One turn moves each row of this set onto another row. After a few examples, where does it send each row asked below?
K_700: [  3.5  29.9  15.6   8.8  39.6  -1.0  -5.5 -18.8  -1.6 -12.8 -12.6 -17.6
  -7.4  -7.1  10.5 -10.2  12.3 -14.4  -7.0  24.0   5.9  17.5   5.6 -23.6
  23.4  -3.9   2.3 -31.0 -13.4  25.6  21.2   1.9  -6.7  30.6   5.8   7.0
   3.6]
K_437: [ -3.7  -5.2 -21.2 -15.0  10.5  -8.3  12.2 -35.4  16.0  28.4  -0.7  -0.3
  -5.3  -2.1 -29.6 -16.2  -6.1  -0.6  -3.3  -6.2 -11.4  -0.8  -1.8  18.3
  15.5  -2.5   8.1 -10.7   5.2  21.2  18.1   6.9   6.3  30.5 -16.5   9.5
  26.2]
K_817: [ 15.8 -21.1 -17.5 -10.6  -6.7   8.4   2.3 -32.0  -5.4  15.0  16.1  -3.3
 -23.6 -14.4 -24.0  -9.7  -7.4  -9.4   5.3  -3.4 -26.6   0.6  -1.1  15.6
   9.8  -1.5   3.4  -1.0   5.3  24.7  26.6  -1.7  -5.6 -22.7  -1.6   9.2
  15.4]
K_660: [  4.3  12.0  15.9  13.9 -21.4   4.9  -8.8  10.1  -2.7  12.8  -2.6 -18.7
  20.9   9.3   1.0  -6.4  -6.0  -3.2 -29.0  -1.5  25.2 -21.0 -22.0   8.9
   6.5  12.0  13.0  -1.3   5.3 -44.5 -10.8 -17.9  -8.6  11.5   0.3   9.8
  -2.3]
K_430: [ 11.4 -19.8   3.4  37.5   1.3  13.1  18.2   4.8   9.7   7.1   9.7  24.1
  22.4  10.8  15.6  13.7   3.8  -7.4 -10.6  15.7   0.1   6.7  -1.3 -21.4
  33.4 -21.2 -18.0 -13.3   2.0   6.6  -9.4  -2.3 -14.4   4.0   2.7   1.7
 -30.3]
K_793: [  1.2 -20.2 -18.3   2.3   4.4  14.6  14.8 -39.8   8.8  19.3   0.0   0.0
  -6.7  15.0 -44.4   2.1  12.8  -3.5   0.1  -8.5 -28.0  -8.4  -8.6   8.7
   7.4  -7.1  -5.1  -8.6   1.6  18.9  25.9   8.9   5.5  -0.3 -11.9  11.7
  13.8]
K_279: [ -2.0  43.0   7.6   0.3  28.7  16.9 -11.4 -15.8  -3.2   4.1 -18.1  -2.8
 -16.8   7.6  12.5  -5.6  10.9 -18.8   8.9  28.8  -4.5  14.4  -7.6 -18.9
  30.4   4.3   7.6 -30.1 -15.2  20.7  17.9   0.5  -0.7  15.5  -5.7  -6.2
  12.9]
K_890: [  9.9  16.3  -7.0  23.0 -13.3  -6.5   5.2   3.2  15.5 -11.7   0.2 -24.9
 -31.5  13.5 -17.6 -29.6  23.3  -7.1  16.5   5.3  -6.2   3.7   5.2   8.9
 -28.3   5.2  -9.5 -11.9 -19.3  -6.4  -2.5  24.7   9.1  31.6 -21.3  -3.1
 -12.0]
K_681: [ 13.1 -21.7  -2.9  40.6 -11.4  12.3   5.7  18.2  11.3  10.2  10.6  32.6
  11.9  11.8  10.4  -3.2   1.5  -3.4 -15.9   3.0   5.9   2.9  -7.6 -16.2
  30.4  -8.0 -26.3 -10.4 -12.7   9.1 -18.6  -0.7 -23.9  15.0  12.5  -8.0
  -9.3]
K_440: [ -7.2 -30.1  15.3  35.0 -19.0  12.6   2.9  -7.8  -5.0  10.9   2.5  19.8
  17.6   0.8  26.4  -8.8  -2.3 -14.2 -24.7   8.2  15.0   7.6  -6.0  -2.2
  20.0  -2.0 -19.0 -18.2  -9.1  10.3  -7.5  -4.0  -9.3  31.6   1.3   0.1
 -27.9]
K_453: [ 17.9 -24.6   2.0  30.9  -0.6   9.5  16.7   6.4  14.4  -9.1  19.0  29.6
  -3.3   6.2  15.3  11.9   1.6 -18.4 -11.4  14.3   8.6   2.1  -4.3 -15.3
  29.5  -1.7 -29.7 -16.9  10.4   4.7 -25.0  -6.0  -2.9  15.5  14.8 -15.9
  -7.4]
K_993: [ -3.0  10.6   9.1  27.8  -6.5   2.5 -12.0   5.4  -4.8 -19.4   0.4 -18.4
   1.4  21.8  14.3 -16.2  -3.9  11.4 -19.5   0.1  29.6 -10.1 -17.6   3.7
  10.6  -1.6   3.9 -16.7  10.9 -43.8 -14.8 -22.2   0.0  -1.1 -13.7   5.6
  11.3]
K_783: [  7.0  26.6  -9.1 -13.6  -3.1  -9.9  -8.0  29.3   9.4  12.5  -7.4  20.3
  25.6 -12.8  -1.7  -5.4  21.3  -3.5  25.6   4.6 -18.7  32.2  -7.8   1.8
 -25.0   9.6  -0.5  11.7  16.5   9.0 -15.5  12.8 -16.4   2.0  -8.1   4.0
   6.7]
K_248: [  7.7  17.2   3.4  -7.1  -0.1   6.1   4.8  21.7  11.3  11.5  -2.9   1.2
  30.0  -9.5 -15.6   3.1  21.3  -0.9  11.0  -2.3 -21.8  33.4 -12.4   3.6
 -29.3   5.4  -2.0  10.1  33.3  -5.5 -13.9   3.4 -17.5 -13.6  -8.2  13.3
  -8.6]
K_809: [ 17.6  16.3  -8.6  18.6  -7.4  -2.1  -9.9  11.5  10.9 -28.3   3.9 -11.2
 -33.2   2.2 -10.0 -10.1  15.9 -14.1  23.8 -18.2  -0.6  -2.9   2.4   1.9
 -18.0  11.0   1.6   0.8 -23.7 -17.6   0.2  26.4  -0.9  19.6  -9.6 -11.9
  -3.6]
K_364: [  4.0  35.0   7.3  -3.7  23.3   0.7   7.9 -29.0 -15.8  10.1 -23.1  -7.7
  -0.5   3.4   8.3 -14.9   2.0 -11.6 -16.7  39.7   7.4   2.6  -4.9 -25.3
  15.8   2.9   3.2 -34.8  -6.0  26.8  15.3  -9.9  -5.9  20.4  -9.5  -4.4
   0.4]
K_337: [ -9.4 -31.9 -16.2   0.0   2.1  15.0  -5.0 -34.3  -2.6  15.0  12.4   4.5
 -12.2  -0.1 -33.4 -12.9  13.6 -15.4  -0.6  -3.7 -12.3  -8.9 -10.5  10.1
   9.0  14.1   3.3  -8.9  11.0  18.0  15.6  -8.5  13.2  -8.3 -13.0  12.5
  30.2]
K_7: [ -2.6  29.2  11.6  14.7  31.7  18.7 -12.2 -21.3 -18.7 -12.5 -22.4 -20.4
 -15.0   9.6   0.9  -4.1  -1.6  -4.1 -11.9  23.0  15.0  -3.0   2.3  -7.6
  -0.7  -0.4  14.7 -29.3   1.2  26.4  17.6 -21.9  -4.7  21.0  -4.5  13.2
  14.9]
K_102: [ 21.6   8.8  -7.1  11.6 -12.8  -1.8 -11.9  -0.3  18.1 -21.7  13.4 -35.5
 -24.3  -2.7  -3.3 -14.3  20.5   5.0  14.0 -16.0   1.6  -1.2  11.4  14.8
 -16.6   3.0 -11.7 -16.0 -19.0 -15.5  14.0  21.1  13.1  14.1  -7.2  -5.3
  -6.2]
K_884: [ 13.6 -17.2  13.5  43.2  -6.8   7.0  18.8  -0.1  14.2  -8.5   9.5  33.4
  -5.2 -12.9  11.6  -1.9  -1.4 -27.4 -17.4   8.9 -11.5  16.3 -10.8 -20.1
  40.7 -12.8 -16.5  -1.8   2.9  -5.3  -5.1  -3.5 -15.7  13.2  12.1  10.3
   1.5]
K_871: [ 21.5  20.2  -1.8  -1.0  -5.3  11.1 -11.5  12.6  28.5   9.6 -16.6  10.8
   7.2 -14.2  10.2  -1.6   4.2 -13.9   3.9  10.9 -22.6  42.1 -10.7  13.8
 -15.9   9.5  -9.9  25.0  25.2   3.6 -20.9  -2.0  -6.8 -16.6 -12.7  -1.6
  -3.4]
K_38: [  1.3  11.7  17.9   7.4  -2.3  16.9 -23.3   6.4   4.0   6.1   7.7 -13.4
  15.5   6.5  13.2  -5.5  -9.0   5.6 -30.3  -6.6  21.2 -13.8 -24.3  -2.4
  18.7  21.6  19.6  -3.2 -10.2 -30.0 -11.0 -10.6 -17.3 -17.7   1.3  -5.1
  11.1]
K_502: [ -1.2  11.6  16.7   8.6   1.7   6.2 -35.3  -0.8   0.1  -5.7 -16.9 -26.6
  23.9   4.5  14.7  -5.9  -1.4   3.1 -27.7  -3.6  15.7   5.6 -26.0   8.2
  13.3   8.1   4.4  -2.4   3.8 -39.9  -6.9 -21.7  -9.6  -0.1  -5.7   2.9
   6.5]
K_230: [ 12.3  31.6   0.9  14.2   6.2  -0.6   2.7   8.1  12.8 -29.7  -4.1 -19.2
 -27.3  -8.8  -4.3  -8.2   3.5   4.5  11.2  -2.1  13.1   2.7  10.1   5.3
 -37.9   1.2 -11.8 -22.4 -12.9  -4.3  -4.9  13.5  23.0  14.4 -19.0  -1.6
  -1.9]
K_732: [ -5.2 -16.5  -7.8  -6.8   2.5   6.3  -2.9 -36.6   3.4  40.4   1.2  12.1
  -8.8  12.3 -30.2  -4.9   2.7 -10.1   2.1 -18.8 -18.3  -6.1 -19.7   8.3
   9.9   2.6   1.7 -15.5  -5.5  25.8  18.0  -0.3   3.7   1.0   1.7  12.7
  24.8]
K_339: [  0.6  19.7  -3.9 -19.2   9.9   6.4  -5.8  31.2  18.0   6.7  -2.6  11.6
  11.5 -20.2  -9.1  -1.4   9.2 -15.8  12.9  12.6  -7.0  36.1   8.4   9.2
 -21.0  14.7  -2.6  11.8  29.5   7.3 -16.2 -11.9 -13.7  -4.1  -8.0   1.2
   2.2]
K_224: [ 26.4  18.7  -7.5 -10.7 -18.1  -2.7  11.7  25.6  10.1   2.5  -4.6  -5.3
  17.7  -0.8   5.3 -20.3  35.8  -2.3   8.2   1.3 -13.0  34.9 -12.3   9.2
 -27.8  18.8 -10.1  -7.2  27.9  -3.1 -14.7  -6.1 -21.1  11.9   3.3   2.8
   2.9]

K_502 turns into K_102
K_430 turns into K_248
Where do these go?
K_7 turns into K_993
K_279 turns into K_38
K_817 turns into K_884
K_681 turns into K_783
K_660 turns into K_890
K_440 turns into K_224
K_337 turns into K_453

